In the data rows, 128 means zero.
Here are some points, each followed by its number:
[157 201  90 133 146 172 114 188 127 118 142  77  81 166 156 110] 0
[134 147 110 108 117 137 152 158 112 127 144 123 126 144 104 134] 1
[106 126 203 182 152  99 147 163 200 140 167 137 118 112 147 162] 2
[124 102 150 128 107 110 109 126 165  87 180 144 137 136 113 131] 3
[142 130 137 124 135 115 119  78 209  70 140 156 150  95  98 100] 4
[118  85 128 105 138 123 136 143 161 184 170 132 128 130  98  90] 5
[126  39 107 113 162 110 172 156  92 158 165 166 152  83 111 106] 6
[107  70 187 195 119  97 163 255 192 174  92 141 143 119 158 183] 7
[144 114 156 131  85 124 164 179  67  91 167 109  98 182 179 194] 8
[146 228  80 136 135 150  86  78 105  87 101  96 100 138 138 129] 9
[142 142  89 119 139 146  83  73 133  44 119  82  87 148 137 126] 10
Which point above is nearest to each new point by angle? Its number follows each.
[128 125 150 147 122 154 170 116 108 110 146 100  92 169 163 154] 8
[128 199 144  96 117 128 128  94 117 161 138 153 143 136  96 122] 9
[117 104 178 168 123  86 154 172 107 223 164 151 108 148 167 208] 7
[114 195 164 144 139 117 140  95 150 168 129 151 164 105 108 156] 2
[109 130 142 102 130 138 111 139  83 174 149 172 140  92  99 114] 6
[115  79 157 117 104 141 189 169 141 110 105 128 121 123 151 125] 7
[ 89   0 171 126 107 111  93 158 213 132 110 138 160 102 119 152] 7
[123  92 123 104 111 136 114 108  97 133  49 156 179 121  70  93] 6
[121 153 128 128 136 132  81 195 142 148 103 142 164 128 126 120] 7
[ 91  10 153 168 139  93 102  90 138 147 141 152 143 106 164 174] 6
[119 163 110  83 138 126 155  78 121 197  66 155 177  59 102 110] 6
[127  36 106  92 129 113 110  67 231 128 162 139 141  53  94 119] 4
[107 144 135 102 125 131  92 125 123 134  88 164 166 102 112 104] 4
[ 97  69 190 154 119  99  57 142 139 174 109 146 139 174 123 195] 7
[ 96 158 165 145 132  81  93  43 157 100  99 148 153 116 154 149] 4
[125  55 123  76 119 143  68 141 161 214 125 144 158 141  95 111] 5
[124 227 119  71 134 134 154 113 247 177  96 160 172 102  91 123] 4
[ 96  55 140 101 158 116 143 132 120 173 110 155 162 134  91 152] 6
[137  86 101 145 131 119 146 209  58 133 133 147 140 105  79 128] 6
[151 181  94 124 132 119 126  67 128 154 186 120  97 148 153 133] 9
[128 147 140 110 103 137 210 108 113 158 139 129 101 104 156 148] 8
[116  88 168 142 107 136 185 196 144 121 116 124 134 153 130 118] 7
